Each path below is one point turned by a fixed rotation once a step. After each direction that follows a path, write how fast that rotation turns it, in deg/step (0 if it stays still).
Each turn is a multiple of 5 degrees from 10 to 175, or 0.
Each row of a path follows its step; steps can be skipped.
path 1
step 2: 0 4 -9 10 3 -4 -8 0 9 10 -31 -10 2 -9 -8 -3 -3 11 -1 4 -3 1 -2 9 -10 2 10 7 1 3 -12 13 8 4 2 -2 -10 5 0 -5 11 6 -3 -26 8 7 6 5 -4
step 10: 21 3 -7 7 -11 -11 12 8 10 11 -6 -2 -2 -1 -2 1 2 8 -1 -4 16 4 7 -16 3 0 2 17 4 10 2 12 7 -12 -5 -5 17 9 -1 3 13 -6 -1 -15 -8 4 12 -5 4
step 14: 2 -4 -13 2 -9 -10 16 8 -11 4 -5 2 10 -12 3 -4 2 8 2 12 5 -3 -3 -5 13 -8 12 11 1 -8 -16 20 3 8 -4 3 5 -2 -3 13 16 -3 -1 -21 -7 4 1 3 -4
step 15: -15 -4 -5 -7 -14 -10 13 8 8 17 -5 9 -7 8 4 -7 -1 -9 -15 -16 12 6 8 -15 -1 3 9 1 1 -8 -9 4 2 8 -11 10 -1 -10 -8 4 16 -8 8 -3 12 4 7 2 2
step 18: -6 1 -22 -9 -12 -6 4 -1 -16 14 4 -3 7 1 4 2 -13 -2 -9 -18 -4 4 4 -8 -8 3 4 13 4 -8 -13 24 -10 2 2 0 3 -6 -3 -1 17 7 2 -9 -5 2 -1 -10 -4
step 19: -14 -4 2 2 -10 -3 10 4 1 9 -16 -3 11 10 -10 -11 -7 -11 -18 -4 -15 -4 2 5 3 3 14 -5 0 -3 -16 1 -8 8 -4 -4 -14 -15 0 15 1 -7 -6 -12 2 5 13 -5 0
step 20: -5 -5 -28 5 4 -5 -3 -4 -7 6 -29 -6 -1 6 -6 7 -2 -7 -2 -14 9 12 -6 -1 -16 -1 4 9 -2 8 -14 -2 4 1 2 -3 -1 0 4 8 10 6 -5 -16 8 5 3 1 -4
step 21: -3 13 -9 4 -14 2 3 3 -3 11 -15 -5 12 -4 15 4 3 -10 -6 0 -2 2 -3 2 -2 7 1 3 2 7 -14 16 -11 1 -4 9 -10 -7 -12 0 7 10 -6 -17 -14 -14 21 2 7
step 24: 1 3 -13 3 2 4 -4 3 -15 12 -22 -12 16 1 -8 8 -5 -8 4 -6 -4 4 3 2 7 5 -8 8 7 15 -3 7 3 -2 -10 -3 10 1 -5 15 -5 1 -25 -7 -8 4 14 4 5
Directions:
6 -2 0 -3 1 -1 3 1 -3 6 3 -1 4 1 1 2 0 0 4 3 2 0 -1 2 -2 2 2 1 -2 3 5 -3 0 -3 -2 -2 -2 0 -4 -2 -2 -4 1 0 2 2 4 3 0
20
-1 3 -3 -2 -2 -2 3 -2 -2 0 3 4 -1 0 -1 4 2 -2 1 0 -2 -2 2 6 5 1 3 1 4 0 -4 -2 -3 -3 -2 -2 -2 2 0 -1 -3 4 1 1 -3 -3 -2 1 -1
145
-3 1 -3 -3 -1 1 -4 1 1 1 0 -3 -1 -1 3 2 -2 -3 -2 -2 -1 2 6 -1 3 2 -3 -2 4 -1 6 6 -2 2 -3 -1 0 -1 -5 0 -1 -1 1 3 0 -1 3 3 1
120
4 3 0 -3 2 -1 0 7 -3 -1 1 0 0 6 2 1 -3 2 -3 0 2 -2 -4 -1 3 -1 -3 -1 0 -1 -2 1 -4 3 1 1 4 4 -3 -2 2 2 0 -4 -2 -2 -1 2 4
100
3 2 -2 1 -2 0 -4 0 0 1 3 0 0 -2 4 2 0 -3 -1 -9 5 2 -2 0 -2 -1 2 -2 0 -3 -1 -4 0 -2 3 -3 -1 3 0 -1 5 -3 0 2 0 -2 0 -3 0
145
0 -2 4 2 -2 -3 0 -3 -2 1 3 -4 1 -2 -5 -1 -3 3 1 0 1 0 5 -5 4 2 3 0 -3 -1 0 3 -4 -3 0 3 -2 1 -3 -4 4 -1 3 -2 -3 -3 -3 -2 1
95
path 2
step 0: 0 -7 3 12 4 13 -2 18 2 -11 3 -8 5 7 -6 -2 -7 -3 8 9 -10 1 -11 3 1 8 2 -2 2 -3 2 17 -11 5 -8 -26 -11 1 -6 8 -1 -21 4 4 7 -10 -1 12 -9
step 2: 4 -17 -11 -6 2 1 -11 -10 -3 6 5 -9 19 5 4 -7 11 -2 1 -2 -14 7 8 14 -2 -4 -1 -3 6 0 3 -3 -9 6 0 -6 -21 6 2 -12 -6 -14 8 13 8 14 8 9 1
step 4: 15 3 5 2 11 7 1 -9 2 14 7 0 6 7 16 3 17 -4 -3 7 -8 -1 8 1 -1 12 19 -5 -8 11 9 12 4 -6 -1 -5 11 -11 -1 5 5 -1 1 19 12 3 13 9 -7
step 8: -1 -6 -3 20 8 0 -5 13 1 1 -4 -5 5 -6 -1 -8 -4 4 3 -6 -15 21 0 -10 -1 2 13 12 -4 3 8 0 -7 -17 -9 -7 -5 -18 5 -5 -16 -12 -8 5 -8 11 -2 -6 -9
step 9: 6 6 3 5 3 14 -9 6 -6 -2 -7 9 5 -2 5 1 4 2 0 3 -19 17 -7 -2 -4 7 -2 -5 5 8 -3 -9 7 -27 -15 -9 14 -4 8 12 -5 -8 -14 -3 5 6 1 13 -4
step 12: 9 -9 4 -5 2 -1 -14 0 5 14 11 -13 3 0 3 2 -9 2 -7 11 2 13 -9 -4 -13 -3 0 -10 -5 -1 3 5 1 -5 -24 6 8 -8 -26 -7 2 -6 -2 -3 17 -3 1 11 -9
step 19: 1 -7 -13 1 4 0 5 -4 2 -2 -7 7 18 19 -14 -1 -7 -15 7 -12 -5 12 5 6 9 12 12 -11 2 12 -7 2 -18 -4 -5 3 -3 -6 8 -5 5 -18 -1 5 12 -5 3 -2 7
step 20: -4 -7 -2 -13 -2 9 -8 4 3 4 -2 15 8 2 -8 8 -9 -8 5 -3 -12 12 3 -3 -8 1 -2 -3 4 10 1 10 -9 -3 -3 6 -7 -3 -7 -5 -16 -23 19 -7 19 7 16 6 -2
step 22: 12 -3 2 -3 13 11 -3 1 -9 10 11 -5 -4 5 15 3 15 -22 -1 3 -5 18 11 -5 2 13 11 -3 9 13 -13 -10 -4 -8 7 5 -7 5 -10 2 7 -10 10 0 -8 3 4 4 -4
Directions:
-2 -3 3 -2 0 -2 1 1 5 0 -2 1 -1 -1 -2 -1 2 0 3 0 2 3 0 -6 2 -2 3 0 -5 1 3 7 -2 1 -4 -1 0 -3 1 2 0 0 0 -1 3 -3 5 -1 -4
90
1 0 4 -1 -5 -1 0 5 2 0 2 5 1 -5 0 1 -5 2 3 2 -4 -1 -3 1 0 -1 -6 1 -2 2 1 1 0 -2 0 -4 1 0 -3 1 1 0 3 -1 1 2 -3 5 -1
125
4 0 2 -4 1 -3 -2 -1 -5 3 1 5 -1 2 1 1 4 1 0 5 3 4 4 4 -3 1 -3 -3 1 4 -3 0 2 1 -4 1 -2 -1 1 1 0 2 -2 -1 5 0 1 -1 -3
140
-1 1 2 0 -1 6 5 0 -3 -4 1 2 1 2 -2 2 -1 -1 -5 2 -3 -4 -2 0 1 3 1 1 -1 2 0 6 2 0 0 1 -1 0 0 3 -3 2 -2 -4 4 4 2 -2 2
70
4 -2 -3 -6 2 1 1 1 1 -3 4 1 1 -3 -1 0 -1 2 3 -4 0 -1 -1 3 1 7 0 0 4 -2 0 2 -2 7 1 2 3 1 0 0 -2 -2 -1 1 0 -3 1 1 -2
20
-1 -1 0 0 1 2 -1 2 -2 2 3 -3 -1 -2 0 -7 0 3 2 0 -4 -1 -3 -2 -2 0 -1 -2 -1 0 3 1 4 -4 0 2 0 1 4 -4 0 1 -6 6 5 0 -2 0 -1
10
path 3
step 0: -3 -11 5 -5 3 13 8 7 -1 -5 -2 11 -1 13 -11 0 9 1 13 10 9 6 6 9 -10 9 1 -14 -7 -3 -5 7 -6 -3 -12 11 -6 3 5 -5 2 4 12 11 15 -13 -7 -6 5
step 4: -7 -7 7 -1 21 0 15 7 7 0 -8 4 -14 12 -2 11 -6 -4 -2 4 -3 0 4 -4 -2 -1 2 2 -6 8 20 1 -4 2 -7 4 2 8 5 -19 -7 -1 -1 -3 7 1 -10 -11 13
step 12: -3 0 2 1 7 -9 0 5 -5 -10 -12 1 6 2 2 -5 -6 1 -6 7 -14 -8 1 -2 7 4 3 -9 17 11 0 4 1 -1 9 -8 0 9 23 -6 -10 0 -7 -8 20 8 7 13 1
step 18: 0 -6 6 -8 3 20 8 0 9 -1 6 5 3 0 0 11 9 1 -1 1 5 -7 4 1 -3 5 -1 -18 11 2 7 15 -4 -4 13 17 4 1 13 -8 -13 -6 8 5 9 -3 -5 11 -9
step 19: 6 -1 4 -9 2 13 6 -1 -9 -4 1 11 2 2 -9 12 11 -6 0 16 -4 6 12 -1 -1 13 4 -2 -5 10 11 13 -22 12 -12 9 0 8 1 -11 2 3 -1 -3 4 -5 -8 3 2
step 21: -5 -6 12 3 11 -1 10 -8 -6 -7 -10 5 -6 7 7 8 -8 -1 0 12 -4 6 3 -1 -4 6 10 -2 -4 -8 -4 2 -10 8 -3 -4 9 9 5 -16 -3 3 -17 -6 20 -7 -15 -4 11
step 22: -1 0 12 3 8 3 -13 -5 8 -4 -7 14 -12 4 -2 10 -2 1 1 0 4 7 2 -3 -3 0 -18 -11 -3 -15 16 -1 -1 -9 16 -3 4 -2 1 -16 -14 -4 -8 1 6 -4 -9 -5 4
step 23: -3 -9 6 7 20 9 -3 0 -5 2 -7 6 -3 -11 -1 5 -7 1 1 3 -6 9 6 8 -3 -4 -3 0 6 -6 13 2 -4 5 -7 9 -1 11 4 2 -19 12 4 -6 1 -6 -17 -10 20
step 24: 5 10 1 -2 11 12 -2 5 15 -10 -5 4 0 -8 4 3 0 -1 0 -5 0 3 4 6 -2 12 -13 -1 -1 -10 10 3 -5 -5 8 -3 9 17 -10 1 -13 -5 -2 6 -18 -8 -14 10 12
Directions:
-2 -1 1 3 -3 -1 -1 2 -1 -2 -4 -1 -1 -4 -1 2 2 -1 -2 -5 1 -1 4 0 -8 -1 -1 2 2 5 -1 -4 0 2 -3 0 -1 0 0 0 -1 -1 0 7 1 0 -1 -2 1
110
-4 2 3 -1 1 3 0 -3 1 1 -3 -3 -8 0 1 2 1 -1 -1 0 0 0 3 0 1 -1 3 3 -2 -6 2 0 -1 0 -1 1 2 -3 -2 -3 -2 3 -1 0 -4 -2 -3 1 5
20
-2 1 -3 -2 3 -3 2 1 -4 0 2 1 2 0 -2 0 3 -1 0 3 6 -1 5 0 0 2 2 2 -4 -1 3 -2 1 1 0 -2 -1 4 -2 4 5 2 -1 0 3 -2 -5 -5 2
170
0 4 -3 -4 1 1 1 4 -1 3 -2 -3 1 2 -1 0 2 1 0 -1 -3 -2 3 -3 4 3 -4 -2 6 2 -2 -3 -2 -2 -2 0 3 1 0 -3 2 2 7 0 0 1 -3 2 1
55
-3 -2 1 1 -4 0 -3 2 -2 0 -4 0 -3 -4 0 1 -2 1 -2 1 0 0 -1 -4 -1 3 -1 -1 2 -6 -6 -1 -2 -6 3 1 -3 0 1 1 4 1 -1 -4 6 -1 1 -4 -1
70
